Rotation paths and how fast each direction turns (degrees each step)
Each turn is a multiple of 5 degrees from 10 to 175, or 0.
Each row of a path follows its step; steps can be skipped.
Path 1:
step 0: [ 30 -41  12 -10  -3 -10 -13  50 -42 -19  62 -15 -41 -16   6  24   3 -39
 -61 -33  54  27   2  44 -27   5  -7  25   1  13  46 -18  42 -22 -21 -18
  -3   5 -49 -28  -3  37  29  46 -42   5   4 -11]
step 1: [ 15   3  15 -10 -43  -8 -29  58 -14 -38  -5  -2 -42 -34  29  64  -3   6
 -10   0 -17   0 -15  11  -3  20  10  13  41  23   3 -65  36  43 -30 -48
  18 -17   3 -54  33  62  52   1  -7   0 -25   5]
step 2: [ 10  -3  -8 -23  -5 -34  -8  30 -58   1  31   8 -18 -32  -8  45   6 -22
 -39   7  10   0 -35   1  16  29 -18  57 -48  15 -17 -25   2  22 -50 -53
  20 -55 -67 -39  29 -23  26  31  18 -39 -14 -12]
step 3: [ 36  11   6  35  -8  -2 -14  12 -15  -8  23   4 -15 -21  13  30 -19  21
 -49 -56  -4   7  23   3  -1 -13  20   8  -7   6 -10  11  16  62 -29 -54
  73  28 -60 -73  32  19  -2  -6 -19 -31 -33 -48]
step 4: [ 11  64 -16 -13 -26 -12 -42  18  -1 -28 -54  -2 -10 -16 -18  39   5  25
  11 -12   2 -16 -23 -32  -2 -21  22  30 -54  27  11 -21  19  54 -11 -40
   3 -33 -82 -41  43  17 -35 -21  -1 -29  24  -6]
step 5: [ 19  41  10 -12   5 -41 -14   9 -50 -44  -8  17  24  -7 -19   3 -40 -18
  -3 -45  68 -38  10   7 -30   1   3  24 -31  -3 -10  21 -25 -14  18 -37
  68 -18 -68 -26  19  10 -27  13 -33 -23  17 -55]
step 6: [ 14  21   7   4 -77 -10 -13  40  24 -52 -13  13  37 -12   3  15  -4  22
  10 -47  28  33   2  -5  -7   1   3 -10  -2  27  63 -11  32   8  42  13
  29  16 -72 -19  42  32   0   0 -45  -3  42 -56]
step 7: [ 25  31  -4 -45 -45 -61 -26  14 -19 -59  30  22   1 -34   7  51  -5  17
  37  15  20 -43 -47 -42 -29  33   6  11   3  35  29  -9 -31 -48  12 -16
  13 -19 -27  -1  47  24 -18  25 -29  31  17 -21]
step 8: [ 42 -35  17  -3 -35 -14   7  49 -13  -8  45  49  37  28 -30  35   0  15
 -17  -5  16  14 -26   6   6  38   9   7   8  20   7 -13   5 -55   6 -16
  24  -4 -25 -65   7 -15   5  42 -42  24  25 -93]
step 9: [ 53  -3   1 -29 -49  -8 -46  19  20 -33  64   8 -18 -20   0  53  37  18
  -6 -50 -39 -17 -35   7   3   7  12   7  54  42  24 -21   0  22 -37 -22
 -16  23 -15 -34  19 -10 -30  11  -6  34  54 -31]
step 10: [ 18 -10 -18 -26  -6 -29 -45  36 -10  30  33   2 -36  32 -24   4  12   2
   8   1   4 -77 -24  23   3  -7  13  33  12  16  -2 -54  -8 -22 -33 -20
  12 -61 -11 -85  32   2 -42  42  -4   3  13 -44]
[  5  -2  -4  -1  -1  -2   3  10 -16  -1  -1   5   2  -1   9 -10  -5  -4
   9   0   8  10  -5  -8  -3  16  -4 -10  19  -8   3  -4  10 -17  -2  12
   8  -1 -13   7  16   9  18  -6  12  -1   3  15]	60
[  4   5   4   0  -2 -11  -3  -5  -6 -15  11  -1  -2  -4   3   7   0  -3
   2 -10  -8 -16   4   2 -12   7  13   1  16   0 -22  13 -13   4   4  -8
  10  20   6  13  -6   9  -2   4   2  -6  -2  15]	170
[ -3  -5  -6  12  10  15 -18   7  -1   4   8   9  -7  -1  -5  -6   7   7
  20  10 -11   0  -5  -5 -12 -13  -3   0   0   3   9   3   1  -3  12 -13
  -1   1 -11   1   3  18  -6  10  -7   6 -19   8]	115
[ -2  10   0  12  -5  -7 -11 -10  -9  18   4  -3  -4  14  -6  -2  -3   1
  -6  -5   9  -6   5   1  -2  13  -6  13   2   1  -6  -6  -2  18  16  -3
 -18   8  -6   2  11   1  12  -9  13  16  -9  -8]	40
Path 2:
step 0: [ 20  24  14  -8  36 -40  -5 -27   2  44 -10  54 -31   7  50  17   7  38
   3   3  -6  30  20  11  21  -3   5  -1   9 -66 -37 -49 -65  -2 -64   9
 -64  32  48 -34  -9  10  47  -8  40 -10   6  -5]
step 1: [-29 -17 -14  22  72  -7  33  26 -44  12  18 -10  22 -38 -44  11  35   2
 -18  26   3   5 -12 -55   8  -8 -38  36 -49 -30  -3  28  -2  15  38   4
   0  -2  33 -40  74  56  40  32 -47  39  -1  11]
step 2: [-47 -26 -39  56  10  38 -12   7 -29 -34 -22 -32  -3  15  49 -55 -29 -27
   6   5  64  44  -6   4 -40 -63  26  32  24  12 -10  12 -25 -45  16   4
 -23  13   8 -28 -23 -31  18 -12  19 -21   6  71]
step 3: [-57 -34 -11 -25  22 -50 -16 -51 -28  32  25 -19  -7 -21  30 -11 -12  48
  -8  -7 -11 -50 -56  14 -37  25 -23 -33   3  50  13  15  12 -27  53 -45
  71 -40 -16  12 -11  14 -20  26  29 -31 -11  -3]
step 4: [ 18   4 -55 -45 -54  70  10  29   4   5  25 -38  -2  36  65   6 -20  11
 -38  -3   8  -3  12 -11  -4  45 -27 -11  31  37 -49 -26  48   5 -63  49
  19 -14 -24  12  40 -34  17  -7  29  -2 -19 -20]
step 5: [-23 -37  55 -27  -7   3   0 -42  34 -15 -41  13  21  21 -41 -32  49 -48
  -9   9   5 -40  41 -10   2  46  19 -40  -2 -19 -34 -66   4  65 -46 -25
  41 -24  -4   1 -27  43  11  33 -10 -11  28  11]
step 6: [ 16  -4 -55  39  21 -19  14 -56  29  14  12  -4 -23 -42   2  61 -28  31
   9 -12  -3 -19  50 -37  23   3 -24  32  14 -66 -36 -29   3  44 -21  34
 -90  27  -3 -14 -51  -7 -17  -5  -1   2  12  -3]
step 7: [ -4 -31   8 -14  15 -27  23 -40  -3 -64  35  10  -8   5 -50 -28  20 -10
  34 -28  51  39 -52   9  23 -11 -36   3 -59   5  13  32  21  21   8 -12
 -29  48   7 -86  60  30   3  10 -21  26   2  10]
step 8: [   0   -6  -38   20  -12   -1  -52   11   28  -11  -57  -57   20  -34
    8    1   16    0    4   16   12   -1  -14  -18    7  -36    1   23
  -46   41  -43   40  -26 -108   12   19    3   23    4  -24  -28  -40
  -33  -23  -25  -43   37   30]
step 9: [ 39 -23 -12 -10  -6 -37   8 -77 -48  46 -18  43  16  25   8   5 -35 -17
 -44  44 -16  23 -11  71   2  -3 -12 -17  -1  63  21  42  28 -22  24 -11
  33 -46 -30 -12  13  27   5 -10  44 -49 -11 -10]
step 10: [-24   7  29 -27 -51 -11   5  24  26  44  67 -16  -6  31  45  41  40  13
  -7  25 -30  30   9  -3 -12  17  11  50   2   6 -74   2 -13 -25 -87  17
  32 -28  29  28  21   3  29  -3  -8 -20 -42  -8]
[ -4  -9 -20   6  -7 -16   8   7  15  -9 -12   2 -18  -3  -6  -5  -4   6
  15 -21  -1   2 -14  -9 -10  -9   1   3   3   6  11   5   3   0  10   1
   1  -8  -1  -2  11  -8   2   1  -2  -5   8  11]	70
[ -3   7  -9 -21   8  -5  28  -1  -2   1  16  -4 -17  -5  -3  -6   5   0
  -9  -2   2   3   7  -1  15  11  -8   8   6  -3   6   7 -17  -8   0  -3
  -5  -4 -17   3   8   2  -4  -9   3  -6  -6  -5]	120
[  7   1  -7   7  -2   9   6  -7  -3   1  -3   8   5 -12   7   5 -13   1
  -7  11   5   6  11  -5   7   2 -19  -2   3   2  16 -13  20  -4   8  -6
  -4  -4   3   8  12 -13   5  -1 -26  -7  -7   5]	145
[ 20  -3   1  -5   2  -5  -8  -7   3  -6   3  13  -3 -10  -2   6  11 -10
   6 -14  -8  -1  11  13  16   0  11   1  -4   7  -7   5   2   2   5  16
  -4  13  -1 -14   6  -4 -12   4 -16 -19   4  -4]	40
[ -5  -6   3   1  17 -11   2  11   5 -10 -12   2   5  -2  -6   8   5  -1
  -2  13   5   9 -12   7   3  19  -6   3  -7 -18   3  -1   7   0   7   2
 -14  11   5  -8  -2 -12   7 -18   7  -2  18  -8]	55
[  3  -4   4   9   2  10  -2  -9   7   6  -8   4 -19  -2  -2   6   0  -7
 -10  -4  11  -7  16   6  -1 -13  -3   3   1 -10  -5   6  -2   5  18 -21
   9 -11   6  -4 -15  -8  -2 -11  14 -13   0  -6]	115
